Here are some numbered points:
array([ 0.06,  1.79, -2.04, -2.15, -0.72, -0.18, -1.08, -1.44, -1.64, -1.22,  0.49,  0.44,  2.28, -0.75,  2.54,  1.34]) 0
array([ 0.57, -0.04, -0.39, -0.64, -0.03, -1.27, -1.66, -0.37, -0.16, -0.90, -1.69,  0.18,  0.30,  1.18, -0.21,  0.97]) 1
array([ 0.37,  0.77, -1.31, -1.19,  0.03,  0.55, -1.47, -0.62, -0.46, -1.57,  0.16,  0.19, -0.13,  0.04,  1.37,  0.05]) 2
array([-0.37,  0.68,  0.04,  0.81,  0.74,  0.21,  0.94, -0.20,  0.12,  0.98,  0.37,  0.32,  0.68,  0.22, -0.05,  0.00]) 3
array([ 1.32, -0.14,  1.71, -1.55, -2.82, -2.11, -0.71,  0.20, -0.41,  0.24,  0.93, -0.86,  2.83, -0.75, -0.58,  1.93]) 4
array([-0.88, -0.38,  0.45,  1.30,  0.32,  1.28,  2.68,  0.73,  0.47,  0.87,  1.56, -1.18, -0.15, -1.86,  0.05, -0.74]) 5
array([ 0.25, -0.67, -0.07, -1.39, -0.43, -0.94, -0.55,  0.44, -0.08, -0.13, -0.67,  0.61,  0.80,  1.06,  0.01,  0.86]) 6
array([ 1.68,  0.22,  1.37, -0.80, -0.14, -2.13, -1.82, -0.71,  0.58,  0.77, -0.78,  1.55,  0.38,  2.16, -0.14,  0.74]) 7
array([ 0.67,  0.73, -0.15, -1.39, -1.04, -0.27, -3.06, -0.74, -1.75, -2.18, -0.09, -0.36,  0.22, -0.44,  0.32,  0.26]) 8
array([ 1.17, -0.66,  3.01,  1.49, -0.95, -1.21,  0.08,  0.79,  0.09,  1.80,  0.63,  0.06,  0.61,  0.92, -3.24, -0.78]) 9
array([ 0.05, -1.56,  2.85,  1.69, -0.32, -1.29,  0.23,  1.31, -0.16,  1.31, -0.13, -0.44,  0.16,  1.88, -3.89, -0.70]) 10
array([-0.85, -0.57, -0.89,  0.21,  0.45,  1.82,  0.71,  0.60,  0.04, -0.68,  0.18, -0.64, -1.50, -1.13,  0.92, -0.87]) 11
array([-0.17,  0.85, -0.90,  1.32,  2.84,  1.08,  0.91, -0.96,  2.51,  1.75, -0.60,  2.22, -2.34,  1.24,  1.71, -0.87]) 12
array([-0.54, -0.24,  0.48,  0.97,  0.11,  0.82,  1.71,  0.39,  0.28,  0.48,  1.15, -0.92,  0.06, -1.30,  0.10, -0.59]) 13
array([ 0.84,  0.30, -0.04, -0.61, -0.22, -0.44, -1.12, -0.42, -0.25,  0.44, -0.02,  1.29,  0.74,  1.41, -0.12, -0.02]) 14
array([ 0.65,  0.08,  0.11, -0.78,  0.25, -0.90, -1.08, -0.16,  1.46,  0.83, -1.47,  1.31, -0.88,  1.71,  0.02,  0.07]) 15
array([ 0.01,  0.02, -0.31, -1.09, -0.56, -0.59, -0.37, -0.08, -0.27, -1.28, -0.57, -0.78,  0.44, -1.08,  0.82,  1.28]) 16
array([-0.20,  0.59, -0.93, -0.42, -0.44, -0.12, -0.64, -0.60, -1.95, -1.79,  0.38, -0.82,  1.16, -1.14,  0.84,  0.52]) 17
array([ 0.44, -1.01,  1.05, -0.66, -1.35, -1.11, -1.50,  0.64, -1.10, -0.26,  0.02,  0.26,  0.59,  1.42, -1.52,  0.00]) 18
array([ 0.53,  0.62,  0.34,  0.45, -0.46, -0.65, -0.85, -0.41, -0.62, -0.33,  0.06, -0.08,  0.55,  0.18, -0.36, -0.14]) 19
array([ 1.05,  0.27,  0.56, -1.18, -1.26, -0.82, -1.30, -0.56,  0.04, -0.06,  0.43,  0.24,  1.10,  0.07,  0.14,  0.50]) 20
array([-0.11, -0.63,  0.93,  0.16, -0.10, -1.07,  0.53,  0.41, -0.07, -0.30, -0.01, -0.92,  0.71, -0.38, -0.56,  1.07]) 21
array([ 0.82,  1.54,  1.23,  0.96, -0.61,  0.43, -0.20, -0.85,  1.07,  0.81,  0.41, -0.33, -1.23, -0.55, -0.83, -1.25]) 22
array([-0.64, -0.30,  0.22,  1.49,  0.81,  1.07,  1.60,  0.51,  0.50,  1.81,  0.21, -0.05, -0.46,  0.06, -0.78, -1.24]) 23
array([ 1.78,  0.73,  1.06, -1.11, -1.25, -2.12, -2.12, -0.59, -0.17,  0.03, -0.66,  0.53,  0.53,  0.82, -0.65,  0.85]) 24
array([ 1.25, -1.11,  2.76, -0.02, -1.38, -0.96,  0.19, -0.24,  3.33,  1.33, -0.12, -0.27, -2.49,  0.50, -1.24, -0.72]) 25
array([ 0.04, -0.24, -0.63, -0.59, -0.31, -0.09, -1.40, -0.05, -0.94,  0.07, -0.39,  1.25,  0.57,  1.59, -0.13,  0.02]) 26
array([-0.04,  0.03, -0.20,  0.36,  0.38,  0.02,  0.48,  0.15,  0.72,  0.26, -0.35,  0.00, -0.22,  0.17,  0.05,  0.04]) 27
array([-1.52,  0.43, -1.07,  0.88,  0.33,  2.69,  2.10,  0.48, -0.79, -0.44,  1.85, -0.85, -0.60, -2.90,  1.31, -1.15]) 28
array([-0.52,  0.83, -0.96,  1.32,  1.78,  0.50,  0.95, -0.53,  0.06,  0.64,  0.07,  0.56,  0.17,  0.49,  0.54, -0.25]) 29
array([-0.39, -0.03, -0.67,  0.98,  1.10,  0.26,  1.38,  0.31,  1.32,  0.57, -0.41,  0.06, -0.33,  0.30,  0.42,  0.17]) 30
array([ 1.06,  1.08,  0.39, -0.91, -0.32, -0.22, -1.85, -1.03,  0.95,  0.64, -0.84,  0.97, -1.16,  0.79,  0.27, -0.08]) 31
array([-1.41, -0.59, -1.55,  0.73,  1.10,  0.54,  0.17,  0.13, -1.85, -1.44, -0.84, -0.15,  0.77,  0.53, -0.67,  0.37]) 32
array([-0.29, -0.04, -0.36,  0.61,  0.84,  0.02,  0.85, -0.20,  0.35,  0.14, -0.23, -0.18,  0.05, -0.12,  0.74,  0.48]) 33
array([-0.59, -0.15,  0.85,  1.62,  0.39,  0.67,  1.41, -0.03,  0.46,  0.67,  0.54, -0.50, -1.04, -0.57, -0.72, -0.97]) 34
array([ 0.49,  0.21, -0.49, -0.79, -0.39, -0.55, -1.29, -0.25, -1.13,  0.26,  0.01,  1.15,  0.84,  1.24,  0.04, -0.03]) 35
array([-0.26, -1.05, -0.04, -0.74, -0.58,  0.01,  0.17,  0.79, -0.72, -0.74, -0.13, -0.75,  0.37, -0.51, -0.44,  0.53]) 36
array([-0.73, -0.78, -0.19,  2.20,  1.24,  1.00,  0.71,  0.81,  0.21, -1.02, -2.13, -1.41, -2.94, -0.91, -1.38, -0.96]) 37
array([-0.41, -0.08, -0.74, -0.09,  0.25,  0.49, -0.27,  0.35, -0.90, -0.68, -0.42,  0.31,  0.06,  0.42,  0.12, -0.20]) 38
array([ 1.29,  0.95,  0.68, -1.45, -1.51, -0.99, -1.36, -0.84,  0.01,  0.15,  0.90,  0.67,  1.39,  0.11,  0.55,  0.60]) 39
array([-0.67, -0.81, -0.76, -0.81, -0.57,  0.89,  0.02,  0.65, -0.85, -1.69, -0.05, -0.86, -0.42, -1.20,  0.54,  0.17]) 40
array([ 0.81,  0.45,  0.48,  0.08, -0.51, -0.71, -1.61, -0.66, -0.89, -0.91, -0.31, -0.14,  0.11,  0.21, -0.62, -0.19]) 41
array([-0.57, -0.05, -0.16,  0.61,  0.67,  0.45, -0.52, -0.62,  0.19, -0.41, -1.44, -0.02, -1.26, -0.12, -0.04, -0.24]) 42
array([ 0.74, -1.10,  1.22, -0.85, -1.31, -1.32, -1.50,  0.54, -1.11, -0.16,  0.00,  0.21,  0.70,  1.26, -1.88,  0.29]) 43
array([ 0.14,  0.23,  0.35, -0.09, -0.68, -0.57, -0.70, -0.49, -0.82, -0.94, -0.34, -1.02,  0.02, -0.66, -0.32,  0.56]) 44
array([-1.11, -0.74, -0.17,  0.79, -0.33,  2.40,  2.86,  1.14,  0.33,  0.48,  1.92, -1.70, -0.89, -2.88,  0.72, -0.94]) 45
array([-0.60, -0.91, -0.66,  0.53, -0.09,  0.58,  0.47,  1.07, -1.05, -0.61, -0.34, -0.39,  0.20,  0.01, -0.75, -0.42]) 46
array([-1.91, -0.52, -3.82,  0.72,  1.85,  1.68,  2.43, -0.11, -0.84, -1.36, -0.22, -0.30,  1.30, -0.39,  2.28, -0.23]) 47
array([ 0.59, -0.27,  0.92,  0.16,  0.14, -1.04, -1.21, -0.36,  0.74,  0.54, -0.91,  0.58, -0.48,  1.32, -0.91, -0.01]) 48
array([-0.28, -0.38,  1.56,  1.68,  0.88,  0.28,  1.79,  0.68,  1.04,  1.84,  0.82, -0.31, -0.76, -0.04, -1.20, -0.96]) 49
array([-0.97,  0.05,  0.32,  1.59,  2.30,  0.84,  1.90, -0.11,  1.62,  1.98,  0.86, -0.25, -1.16,  0.56,  0.02, -0.48]) 50
array([-0.50,  0.12,  0.06,  1.04,  0.24,  0.84,  1.82,  0.19,  0.00,  0.47,  1.37, -0.79,  0.07, -1.36,  0.29, -0.47]) 51
New points follow, each followed by the numbers of its two nearest points above by angle, nearest first.
array([ 0.56, -0.68,  1.30,  0.12, -0.52, -0.39,  0.35, -0.12,  1.76,  0.75, -0.16, -0.23, -1.37,  0.11, -0.66, -0.25]) 25 49
array([ 0.25,  0.40, -0.25, -0.23, -0.25,  0.08, -0.17, -0.34,  0.57,  0.41,  0.08,  0.13, -0.48, -0.16,  0.47,  0.05]) 31 12
array([-0.52, -0.67, -0.53,  0.30,  0.73,  0.72,  0.16,  0.54, -0.22, -0.32, -0.86, -0.50, -0.67, -0.09, -0.36, -0.13]) 37 46
array([-0.54, -0.39,  0.59, -0.50,  0.03, -0.43,  0.05, -0.16, -0.08, -0.33, -0.42, -0.65,  0.63, -0.30, -0.36,  0.99]) 21 36
array([-0.63, -0.49, -0.21,  0.09, -0.42,  1.47,  1.57,  0.64,  0.13,  0.31,  1.47, -1.13, -0.59, -1.81,  0.38, -0.63]) 45 5
array([-0.55,  0.04, -0.21,  1.03,  1.40,  0.75,  0.85, -0.25,  1.14,  1.06,  0.65,  0.01, -0.57,  0.30,  0.26, -0.45]) 50 30
array([-0.29,  0.42, -0.40,  0.58,  1.29,  0.51,  0.59, -0.44,  0.93,  0.66, -0.33,  0.86, -0.94,  0.38,  0.66, -0.31]) 12 29
array([-0.54, -0.19,  0.00,  0.47,  0.44,  0.93,  0.27,  0.06, -0.70,  0.74,  0.10, -0.20, -0.07,  0.23, -0.78, -0.58]) 23 34
array([-0.87, -0.48, -0.93,  0.17,  0.51,  1.81,  0.83,  0.50,  0.28, -0.45,  0.17, -0.33, -1.25, -1.03,  0.95, -0.62]) 11 28
array([ 0.49,  0.44,  0.15, -0.51, -0.05,  0.06, -0.96, -0.57,  0.50,  0.38, -0.65,  0.62, -0.66,  0.49,  0.09, -0.08]) 31 15
array([-0.82, -1.44, -0.89, -0.96, -0.18,  1.08, -0.22,  0.80, -1.07, -1.86, -0.88, -0.74, -0.49, -0.48,  0.39,  0.08]) 40 36
array([-0.23, -1.44,  0.32, -0.85, -1.20, -0.55, -0.14,  0.85, -0.11, -1.05, -0.70, -0.79, -0.18, -0.58, -0.52,  0.94]) 36 16
array([ 0.75, -0.46, -0.05, -0.63,  0.29, -2.04, -1.86, -0.39,  0.33, -1.16, -2.68,  0.08,  0.29,  1.49, -0.49,  1.65]) 1 6
array([ 0.26,  1.05, -1.47, -1.19,  0.55,  0.79, -1.79, -1.29, -0.44, -1.75,  0.03,  0.27, -0.31,  0.19,  1.26,  0.35]) 2 0
array([ 0.46, -0.81,  0.07, -1.81, -0.71, -1.38, -1.05,  0.35, -0.23, -0.34, -0.89,  0.51,  1.08,  1.45, -0.10,  1.18]) 6 1
array([ 0.00,  1.45, -1.49, -1.32, -0.36, -0.06, -0.60, -1.11, -1.18, -0.80,  0.50,  0.30,  1.65, -0.48,  1.69,  0.88]) 0 17
array([-0.39, -0.30,  0.68,  1.45,  0.71,  0.40,  1.19,  0.10,  0.36,  0.46,  0.12, -0.66, -1.03, -0.26, -0.79, -1.05]) 34 49
array([ 0.19, -0.66,  1.54,  0.43,  0.00, -2.06,  0.88,  0.50,  0.33, -0.14, -0.36, -1.29,  1.36, -0.17, -0.97,  1.60]) 21 4
array([-0.88, -1.15, -0.71,  1.06,  1.52,  1.49,  0.61,  0.73, -0.18, -0.16, -1.21, -0.72, -1.54, -0.01, -0.73, -0.48]) 37 11
array([-0.92, -0.40, -1.65, -0.26,  0.57,  1.18, -0.38,  0.78, -1.77, -1.25, -0.87,  0.65,  0.03,  0.67,  0.38, -0.35]) 38 32
array([ 0.71,  0.17,  0.43, -0.57,  0.04, -0.87, -0.37, -0.06,  1.82,  1.33, -0.22,  1.40, -0.21,  1.39, -0.10, -0.02]) 15 7
array([-1.62, -0.23, -1.84,  0.91,  1.16,  0.18, -0.28, -0.21, -2.33, -1.61, -0.90, -0.15,  1.17,  0.85, -0.26,  0.35]) 32 38
array([-0.23, -0.47,  1.47, -0.72, -1.74,  0.14, -1.29,  0.72,  0.08, -1.57, -1.01, -1.61, -1.31, -1.59, -0.69, -0.09]) 44 40
array([ 0.05,  0.50, -0.30,  0.62,  0.74,  0.32,  0.90, -0.12,  0.46,  2.01,  1.17,  1.76,  0.72,  1.32,  0.33, -0.69]) 3 29
array([-0.05, -0.53,  1.06,  1.79,  0.35,  0.40,  1.07, -0.03,  1.04,  0.07,  0.09, -1.00, -1.62, -0.69, -1.21, -1.30]) 34 49
array([ 0.17, -3.10,  4.33,  2.66, -0.42, -1.65,  0.53,  2.43,  0.22,  1.81, -0.61, -0.93,  0.08,  2.73, -6.22, -1.38]) 10 9
array([-1.39, -0.41, -2.90,  0.61,  1.46,  1.09,  1.94,  0.22, -0.67, -1.06, -0.10, -0.32,  1.05, -0.09,  1.80, -0.38]) 47 33
array([-0.41, -0.92, -0.18, -0.90, -0.01, -0.70, -1.12,  0.11,  0.01, -1.79, -1.34, -0.33, -0.81,  0.24, -0.10,  0.73]) 1 16
